Each path below is one point turned by a fixed rotation once a step. After each direction that follows a path, write how fast that rotation turns it, in degrees per step (0 if it stays still).
Each turn is a multiple of 5 degrees from 10 to 175, or 0.
Rotation 1:
[-36 -28   4  19  32  19  -4  17 -37  -9   6 -14   9 -48  22  -5  15   1
 -20 -23 -12  36   5 -21  60 -33   5 -22  -5  12  -8  -9  -8  -8  23 -41
 -59  -1  -2  33   4   3  -4]
[-53 -12   6  -6  20  24 -17  19 -39 -28 -10 -13   5 -45  19  -3  20  -5
 -15 -35 -16  33  22 -15  61 -19   1 -19 -28  -4   1 -14  -6  -8  -3 -29
 -56   5  -6  30   3  15   0]
[-37 -25   6   8  35   9   5  32 -33 -24  -5 -13  23 -44   7  -8  27   4
 -18 -23  -5  45  20 -22  61 -14  22 -13 -11  -2  10 -20  -5   9  20 -23
 -49   6 -23  32   7   6   9]
[-39 -25  -1  21  28  15  -8  12 -39 -21   5 -14   9 -46  20 -16  20   4
 -20 -21 -13  41   4 -24  57 -31  -5 -25  -7  10  -6  -4  -4  -9  24 -34
 -56  -6  -1  33   7   9   1]
[-51 -19  12 -12  21  27 -18  21 -34 -20 -14 -11  11 -44  15  -2  23 -10
  -7 -31 -10  35  19 -16  65 -26   4 -25 -27  -2   1 -16  -8   3  -2 -35
 -52  -1  -6  24   8   8  -2]
[-35 -23   7  12  38  13   8  32 -36 -17   1 -15  18 -46  13   1  19   3
 -24 -27  -9  39  21 -18  61 -15  25  -8  -8   0   4 -20  -9   1  17 -27
 -54  10 -22  36   1   4   3]
[-44 -18  -5  17  24  12 -11  12 -41 -33   1 -14   8 -46  18 -20  23   7
 -22 -24 -17  41   9 -24  56 -22  -8 -23 -13   3  -2  -3  -1 -12  21 -26
 -55  -2  -2  34   7  17   6]
[-46 -28  10  -9  25  22 -15  24 -30 -18 -15  -9  17 -43   8  -9  27  -8
  -2 -25  -4  42  15 -20  67 -28   6 -30 -22  -2   4 -18  -7  12   8 -36
 -49  -6  -9  21  13   5   2]
[-36 -25  10  15  37  18   4  27 -36  -8   5 -16  13 -47  20   5  15   1
 -24 -28 -10  33  14 -17  62 -24  21 -11  -6   7  -2 -17 -13  -5  16 -36
 -59   8 -14  37  -1   0  -3]
[-51 -11  -1   7  21  15 -12  17 -42 -38  -4 -15   6 -45  17 -15  23   5
 -23 -30 -20  37  17 -21  56 -16  -5 -17 -22  -2   0  -7  -2 -13   9 -23
 -56   5  -7  35   4  22   5]
[-41 -30   7  -2  30  14  -6  27 -30 -23 -12  -9  24 -44   3 -14  31  -3
  -7 -21  -1  48  15 -23  65 -23  11 -26 -18  -1   9 -20  -4  14  18 -29
 -46  -5 -16  24  14   5   8]
[-36 -28   6  19  33  20  -2  19 -36  -6   6 -14  10 -48  23   0  15   0
 -20 -25 -10  35   6 -19  61 -32   9 -20  -4  11  -7 -10 -10  -7  19 -40
 -59   1  -5  35   1   0  -5]
[-52 -10   5  -4  20  21 -15  19 -41 -31 -10 -13   5 -44  19  -6  22  -2
 -18 -34 -17  33  20 -17  60 -17   0 -17 -27  -4   1 -11  -6  -9  -1 -27
 -57   7  -6  31   3  18   1]
[-38 -27   6   6  34  10   3  31 -32 -25  -8 -12  24 -44   5 -11  28   3
 -16 -22  -4  47  19 -22  63 -16  20 -18 -13  -2  10 -19  -5  11  20 -24
 -47   2 -22  30  10   6  10]
[-38 -27   1  21  30  15  -8  13 -38 -16   7 -14   9 -47  21 -12  19   3
 -19 -21 -12  39   3 -23  58 -32  -1 -25  -5  11  -7  -5  -5 -10  25 -38
 -57  -5  -1  33   6   5  -2]
[-51 -16  11 -10  22  26 -18  20 -36 -22 -13 -11   9 -44  18  -2  22  -9
 -10 -33 -12  32  18 -16  64 -25   4 -22 -28  -2   1 -16  -8  -1  -3 -33
 -55   1  -6  26   7  11  -2]
[-36 -24   6  10  37  12   7  32 -34 -21  -2 -14  19 -46  11  -2  21   4
 -23 -25  -7  41  21 -19  62 -15  25  -9  -9  -1   6 -21  -8   3  18 -26
 -53  10 -23  35   3   4   7]
[-42 -21  -5  19  24  12  -9  12 -41 -30   3 -14   8 -46  18 -20  24   7
 -21 -22 -16  41   7 -25  56 -24  -8 -25 -11   7  -3  -2  -1 -11  23 -29
 -56  -4  -2  33   7  14   3]
[-48 -26  10 -10  24  24 -16  22 -31 -17 -15 -10  14 -43  11  -5  26  -9
  -4 -28  -5  39  16 -18  67 -28   5 -30 -25  -2   4 -17  -8   9   4 -37
 -49  -4  -7  22  12   6  -1]
[-36 -23   8  13  37  17   6  28 -36 -10   3 -16  14 -47  18   5  16   2
 -24 -27  -9  35  17 -17  62 -21  24  -8  -6   5   0 -18 -12  -3  16 -32
 -58  10 -17  38  -2   2  -1]
[-49 -13  -4  11  21  13 -12  14 -43 -37  -2 -14   7 -46  18 -17  23   6
 -23 -28 -19  39  15 -22  56 -17  -6 -19 -20   0   0  -4  -1 -12  14 -22
 -56   3  -4  34   6  20   5]
[-43 -29   8  -4  28  16  -9  25 -30 -22 -14  -9  23 -42   5 -12  29  -4
  -5 -22  -2  46  15 -21  66 -27   9 -29 -20  -1   7 -18  -5  15  15 -32
 -46  -5 -13  22  14   5   6]
[-35 -27   8  17  35  19   0  22 -36  -5   7 -15  10 -48  23   3  14   0
 -22 -25 -11  33   9 -17  60 -31  14 -17  -5  10  -5 -12 -12  -7  18 -40
 -59   3  -7  35  -1   0  -5]
[-51 -10   3   0  20  19 -14  18 -42 -34  -8 -14   5 -44  20  -9  22  -1
 -21 -34 -19  34  20 -19  58 -15  -2 -16 -26  -4   0 -10  -4 -12   2 -25
 -57   7  -7  33   3  20   2]
[-39 -29   6   3  32  10   0  30 -31 -25  -9 -10  25 -44   2 -13  29   1
 -13 -21  -3  48  19 -23  64 -19  17 -20 -14  -3  10 -19  -5  13  21 -25
 -45   1 -21  29  11   7  11]
[-37 -28   3  20  31  17  -6  14 -37 -12   7 -14  10 -47  22  -9  17   1
 -19 -22 -11  37   4 -22  59 -34   1 -24  -5  11  -7  -6  -7  -8  23 -40
 -58  -4  -2  34   5   3  -3]
[-52 -13   8  -9  21  25 -17  21 -38 -24 -13 -12   8 -45  17  -2  21  -7
 -12 -34 -14  32  20 -15  63 -21   3 -21 -29  -4   2 -15  -7  -4  -4 -32
 -55   4  -7  27   6  13   0]
[-37 -25   6   9  35   9   5  32 -35 -22  -3 -13  22 -44   9  -5  24   3
 -21 -25  -8  43  21 -20  62 -14  24 -10 -10  -2   8 -19  -7   6  20 -23
 -51   9 -24  34   4   5   8]
Directions:
[  3   3   9  -7  -2  11   4  -3  -4   2   6   3   2  -9  -8   6  -8  -5
 -10   1   5   3 -18  -4  -2  -3   4   1  -5  -2   5   6   2   0   1  15
   6  -3   4   2   2   5   2]	0
[ -9   6   1 -15  -9   4 -11  -1   0  -9 -12   2  -1   2  -3  -3   5  -5
   8  -4  -1   0   4   1   2   2  -8  -5 -14  -7   3  -1   2   3 -12   3
   3  -2   3  -6   5   7   2]	130
[  0  -5   7  -5   0  10  -5  -2   3  16   0   1  -3  -1   5   9  -5  -8
   7  -1   3  -6  -5   3   3 -12  -1  -6   0   5  -6  -1  -5   1  -6 -13
  -2  -4   7  -4   0  -8  -9]	100
